The same turns and mirrors carry the whole set onto itself, and each row onto the other rows of its family. Which rows share a family with each named row? Give them in list order.
These 35 rows form 7 families of 5 rows each.
q_319: 0.349	-0.289	-1.061	2.005	1.579	2.064	-3.278	1.110	-3.031	1.191	-1.318	-1.164	1.617	-2.571
q_293: 0.625	0.319	1.960	0.243	0.869	1.846	0.179	4.278	1.442	2.018	1.302	2.733	0.225	1.269
q_312: -2.132	1.453	-0.447	0.637	1.110	2.223	1.030	3.593	3.302	-0.434	1.523	2.543	0.101	-1.294
q_191: 0.625	-0.235	-0.340	-1.225	3.713	-1.726	1.433	-0.597	1.445	-0.612	1.821	1.210	-3.887	0.316
q_388: 1.558	-2.162	-1.475	-1.809	-0.638	0.125	-0.950	-2.561	1.747	1.241	-4.278	-1.266	2.362	0.260
q_584: 0.724	1.445	-5.773	-0.449	1.194	0.665	-0.346	-1.597	0.474	0.050	0.823	0.276	0.987	-2.744
q_872: -2.562	1.073	0.190	1.281	1.424	2.035	-0.973	3.740	1.253	-0.948	2.744	2.148	0.053	-0.525
q_515: 0.361	0.566	-2.437	1.321	1.581	2.357	-0.177	0.737	0.349	1.318	-3.085	-0.988	1.722	-4.514
q_254: -0.928	0.247	1.591	0.957	1.137	1.733	-1.610	4.268	0.193	0.453	2.692	2.420	0.204	1.053
q_882: 4.343	-0.143	-2.993	-1.184	0.779	0.216	-0.487	-0.743	-0.835	3.796	-0.079	0.882	1.208	0.232
q_58: -0.131	-3.748	2.163	1.662	-1.638	-1.724	-1.291	-0.058	3.183	-2.433	-1.312	-0.017	0.682	-0.494
q_961: -0.218	-3.774	2.045	1.564	-1.508	-1.758	-1.071	-0.098	3.329	-2.443	-1.594	-0.171	0.579	-0.656
q_759: -0.112	1.020	0.708	-0.011	0.917	2.077	1.852	3.827	3.426	1.649	0.587	2.800	0.122	-0.406
q_140: 2.883	0.916	-4.639	-1.122	0.879	0.681	1.211	-1.319	1.254	2.484	-0.575	0.951	1.218	-1.739
q_926: 0.096	-3.987	2.384	1.485	-1.585	-1.834	-1.297	-0.138	2.977	-2.232	-1.631	-0.134	0.635	-0.212
q_864: 1.467	-2.824	-0.634	-1.301	-0.606	-0.164	-3.017	-2.280	-0.174	1.087	-3.246	-1.330	2.308	1.358
q_31: -0.666	0.278	-2.489	1.937	1.585	2.486	-2.081	0.784	-1.269	0.293	-1.695	-1.271	1.557	-4.211
q_472: 0.586	-0.154	-0.515	-1.063	3.983	-1.738	0.965	-0.612	1.240	-0.924	2.183	1.061	-3.856	0.218
q_61: -2.699	1.743	1.744	-1.181	-2.562	-0.995	2.408	0.669	-0.809	0.195	-0.909	1.819	-1.238	0.929
q_894: 0.890	-0.276	-0.068	-1.319	3.826	-1.706	1.359	-0.602	1.276	-0.334	1.754	1.149	-3.798	0.606
q_915: 0.052	-3.852	2.154	1.539	-1.600	-1.753	-1.017	-0.220	3.566	-2.217	-1.777	0.021	0.566	-0.644
q_647: -1.269	-1.700	-2.838	-0.594	-0.292	0.103	-2.965	-2.930	0.847	-1.810	-2.441	-1.867	2.395	-0.794
q_38: -2.641	1.578	1.934	-1.135	-2.409	-1.091	2.076	0.744	-1.426	0.243	-0.691	1.826	-1.120	1.332
q_225: 0.564	-0.439	-0.189	-1.118	3.966	-1.828	0.728	-0.596	0.654	-0.608	2.207	1.170	-3.799	0.651
q_133: -0.373	-2.626	-1.445	-0.611	-0.555	-0.022	-4.105	-2.482	-0.773	-0.812	-2.104	-1.815	2.219	0.659
q_964: -3.221	1.863	1.392	-0.958	-2.481	-0.860	2.470	0.515	-0.780	-0.304	-0.853	1.804	-1.143	0.594
q_55: 0.946	-0.414	0.004	-1.270	3.920	-1.840	0.952	-0.455	0.894	-0.307	2.001	1.261	-3.814	0.857
q_239: 0.134	-3.792	2.272	1.550	-1.567	-1.866	-0.972	-0.025	3.195	-2.210	-1.708	0.090	0.701	-0.428
q_19: -0.157	-1.587	-2.898	-1.217	-0.471	0.391	-1.093	-3.010	2.377	-0.542	-3.862	-1.446	2.548	-1.212
q_25: 2.170	-0.186	-1.096	0.887	1.348	2.316	-0.066	1.109	-0.365	3.250	-3.396	-0.662	1.748	-3.158
q_147: -3.464	1.921	1.446	-0.856	-2.445	-1.018	1.967	0.515	-1.238	-0.528	-0.463	1.675	-1.135	0.725
q_330: 0.379	0.582	-4.741	0.085	1.275	0.350	-2.997	-1.263	-2.064	-0.090	2.204	-0.025	1.020	-1.270
q_246: 2.683	-0.400	-2.830	-0.488	1.001	0.144	-2.804	-0.734	-2.887	2.204	1.614	0.309	1.096	0.625
q_213: -3.037	1.713	1.773	-0.855	-2.507	-1.001	1.674	0.700	-1.531	-0.250	-0.419	1.711	-1.227	1.242
q_514: 2.215	-0.790	-0.276	1.324	1.405	2.204	-1.979	1.365	-2.244	3.159	-2.516	-0.785	1.606	-2.005

Same family as q_915: q_58, q_961, q_926, q_239
Same family as q_472: q_191, q_894, q_225, q_55
Same family as q_140: q_584, q_882, q_330, q_246
Same family as q_19: q_388, q_864, q_647, q_133
Same family as q_319: q_515, q_31, q_25, q_514

The same turns and mirrors carry the whole set onto itself, and each row onto the other rows of its family. Which rows share a family with each named row? Give them in list order.
These 18 rows form 3 families of 6 rows each.
q_704: -0.124	-4.457	0.692	0.536	-1.069	-2.175	-3.666	-0.969	0.513	0.576	-1.497	-4.737	-0.585	2.064	-1.721	-2.235	-1.118	1.818	1.163	-1.253	-0.189	4.434	0.423	3.899
q_415: -0.813	-1.443	0.048	0.560	2.334	-0.213	-2.407	-0.030	-1.216	6.406	-0.384	-2.721	-0.911	-1.288	-2.766	0.067	1.510	0.564	4.768	-2.183	-2.798	-0.020	6.772	2.019
q_95: 0.804	0.384	-1.262	-1.798	0.755	-0.630	-8.397	-1.329	2.457	4.442	-0.160	2.636	-0.540	0.239	-1.059	-4.688	1.044	0.089	1.596	-0.616	-3.420	-1.035	2.036	1.878
q_360: -3.661	1.495	-0.698	-1.090	-0.994	2.644	-2.627	-0.889	4.472	3.057	0.550	0.325	-4.148	5.228	-0.953	-1.157	-0.912	-1.224	2.309	-4.705	-5.111	2.472	2.410	3.936
q_806: -0.799	-4.056	0.446	-0.402	-0.598	-1.678	-4.435	-0.936	0.171	0.500	-1.931	-4.952	0.396	2.032	-2.021	-1.469	-0.517	1.784	2.662	-0.213	-0.766	5.391	0.921	4.659
q_626: -3.010	0.648	-1.370	0.029	-1.296	2.185	-2.709	-0.387	4.362	2.537	0.002	-0.208	-3.859	5.514	-0.395	-0.564	0.716	-1.481	1.900	-5.831	-4.708	1.774	2.544	4.470
q_596: -0.016	2.936	-2.524	-0.459	2.008	-0.590	-5.192	-3.229	3.289	0.435	0.990	-0.153	-0.004	2.929	-2.646	-0.008	2.729	2.124	2.314	-1.584	-3.451	-0.486	-0.960	5.767
q_666: -0.409	-4.877	0.863	1.352	0.934	-3.586	-3.797	-1.419	0.384	0.545	-2.053	-2.892	0.931	2.699	-1.399	-0.060	0.046	0.737	3.319	-1.427	-1.562	5.118	1.621	3.775
q_456: -1.831	2.989	-2.257	-1.650	2.932	-0.799	-4.404	-3.804	2.502	0.216	-0.271	-0.150	-0.953	3.634	-2.679	0.846	3.292	1.308	2.057	-2.618	-4.942	1.973	0.352	6.049
q_699: -2.980	0.728	0.963	-4.156	-0.603	-2.369	-2.098	-1.122	0.068	3.801	0.073	-6.176	-2.034	0.658	-2.754	-2.676	-2.771	-0.723	4.177	-3.048	-0.162	1.319	0.180	2.739
q_919: -0.197	-0.596	-1.700	-2.026	0.074	-0.475	-9.287	-1.187	2.187	4.584	-0.211	3.059	-2.435	3.039	-1.517	-4.305	-1.420	-0.739	2.840	-1.624	-2.474	0.449	2.041	0.795
q_610: 0.124	-3.883	-1.483	1.667	2.276	-0.541	-3.721	-0.891	-0.685	4.580	-0.751	-3.024	-1.112	-0.524	-3.005	0.146	1.120	-0.967	6.558	-2.161	-2.828	0.491	6.297	2.228
q_603: -2.928	1.470	0.185	-2.392	0.898	-1.614	-2.883	-2.376	-0.570	6.213	-0.289	-6.676	-0.769	0.392	-3.245	-3.306	-1.337	-0.208	4.419	-5.130	-1.482	0.486	1.312	2.036
q_186: -2.120	0.238	-0.953	-1.813	-3.262	1.117	-2.658	-0.424	3.329	2.368	-0.368	1.429	-5.461	4.376	-1.356	-1.385	-1.398	-2.409	2.385	-4.418	-4.586	1.121	2.462	3.007
q_920: -0.576	2.754	-2.735	-1.386	2.304	-0.616	-5.676	-3.069	2.065	1.915	0.985	-0.215	-1.262	2.562	-3.215	0.050	2.996	2.559	1.889	-0.688	-3.316	-0.966	-0.414	6.747
q_395: 0.742	-0.222	-1.151	-1.267	0.636	-0.714	-8.206	-2.022	1.937	4.873	-0.564	3.950	-3.123	2.533	-1.297	-3.927	-0.827	0.049	1.904	-1.546	-2.064	-0.544	2.837	1.301
q_816: -0.252	-3.049	-1.003	2.303	2.343	0.011	-3.189	-1.422	-1.132	4.442	-0.477	-2.677	-2.267	0.251	-3.546	0.937	1.111	-0.303	6.314	-0.847	-2.930	2.068	6.321	2.498
q_786: -2.951	0.903	0.363	-2.900	0.144	-1.981	-2.236	-1.933	-1.418	6.056	-0.764	-6.868	-1.807	1.194	-3.074	-2.475	-1.711	-0.899	2.732	-4.755	-1.251	0.424	1.859	2.963

Same family as q_596: q_360, q_806, q_610, q_395, q_786
Same family as q_816: q_704, q_626, q_919, q_603, q_920

The same turns and mirrors carry the whole set onto itself, and each row onto the other rows of its family. Which rows share a family with each named row? Give them in list order.
These 18 rows form 3 families of 6 rows each.
q_888: -4.395	1.545	-1.357	-0.101	1.120	0.292	-2.742	5.077	-0.568	3.374	0.838	2.226	2.842	-0.732	1.994	-5.925	-2.531	1.249
q_884: 3.424	-0.997	-0.793	0.574	1.800	0.324	-2.985	2.552	-0.146	4.669	2.020	-3.122	-0.851	-3.616	0.007	-6.388	1.058	-0.109
q_843: -1.349	-0.655	-2.179	0.333	-2.395	3.283	-3.083	5.870	-0.281	-2.310	1.585	2.224	-0.211	-2.362	0.031	-1.230	-3.834	-0.854
q_132: 2.536	-0.758	-0.882	0.665	1.314	1.026	-3.454	2.680	-0.405	4.845	0.582	-0.984	-0.465	-4.538	-1.946	-6.889	0.294	-1.883
q_932: 2.406	-0.881	-1.334	1.569	2.213	0.590	-2.636	2.966	0.050	5.496	1.924	-2.407	-1.758	-4.299	-0.187	-7.007	-0.736	-0.642
q_204: -0.129	-1.525	0.351	-1.331	-3.286	0.654	-5.217	4.237	-2.667	4.640	1.586	-1.742	-1.330	0.116	1.464	-2.462	-0.834	-0.077
q_536: 0.295	-0.941	-0.003	-1.432	-3.368	0.852	-5.159	2.634	-2.733	2.932	1.220	-1.726	-0.709	1.091	0.701	-1.582	-0.965	0.661
q_490: 0.101	-1.899	-4.864	1.120	1.679	-1.475	-0.167	2.835	-2.399	-0.007	3.399	1.093	0.503	-3.041	1.454	-8.272	-4.679	-0.760
q_830: -1.595	0.288	-2.570	0.106	-1.322	3.019	-3.401	4.835	0.137	-3.187	1.205	2.227	0.974	-1.921	-0.049	-1.244	-2.029	-0.881
q_550: -0.422	-0.141	-2.319	1.268	-0.229	4.552	-3.676	4.907	0.894	-2.806	1.221	1.780	0.444	-3.071	1.910	-2.286	-2.795	-1.354
q_622: -2.966	1.677	-0.338	-0.797	1.672	1.282	-2.606	3.965	-0.652	2.960	1.182	0.837	2.209	-0.455	4.263	-6.513	-2.410	3.232
q_321: 0.658	-1.669	-1.397	-0.713	-2.604	0.993	-5.724	2.524	-3.630	2.571	1.855	-2.688	-1.629	0.422	3.123	-2.278	-1.459	-0.046
q_827: 1.470	-0.735	-0.425	-3.030	-1.483	1.992	0.232	5.033	-1.648	-0.748	3.108	-0.807	-2.711	-5.009	-1.064	-5.277	-1.959	3.564
q_129: 1.994	-1.847	-1.436	-1.710	-0.636	1.457	0.310	5.330	-1.212	-0.868	4.585	-1.845	-3.767	-5.075	0.755	-4.993	-2.207	2.591
q_724: -3.241	1.532	0.028	-1.152	0.869	0.265	-2.898	3.904	-0.420	2.816	0.698	2.076	3.611	0.279	2.224	-5.878	-1.177	1.680
q_384: -0.715	-1.348	-5.286	-0.491	0.469	-2.033	-0.913	2.336	-4.219	-0.286	2.557	1.326	0.951	-2.637	-0.077	-7.955	-3.628	-0.602
q_761: 3.135	-1.805	-1.637	-1.479	-0.974	1.581	0.382	4.338	-0.892	-2.521	4.053	-1.471	-2.200	-4.335	0.262	-4.432	-2.405	2.941
q_721: 0.158	-0.589	-5.356	1.276	2.656	-1.670	-0.498	1.971	-1.998	-0.114	2.700	0.557	2.019	-2.546	0.986	-7.972	-3.467	0.161

Same family as q_490: q_932, q_536, q_830, q_129, q_724
Same family as q_843: q_888, q_884, q_204, q_761, q_721

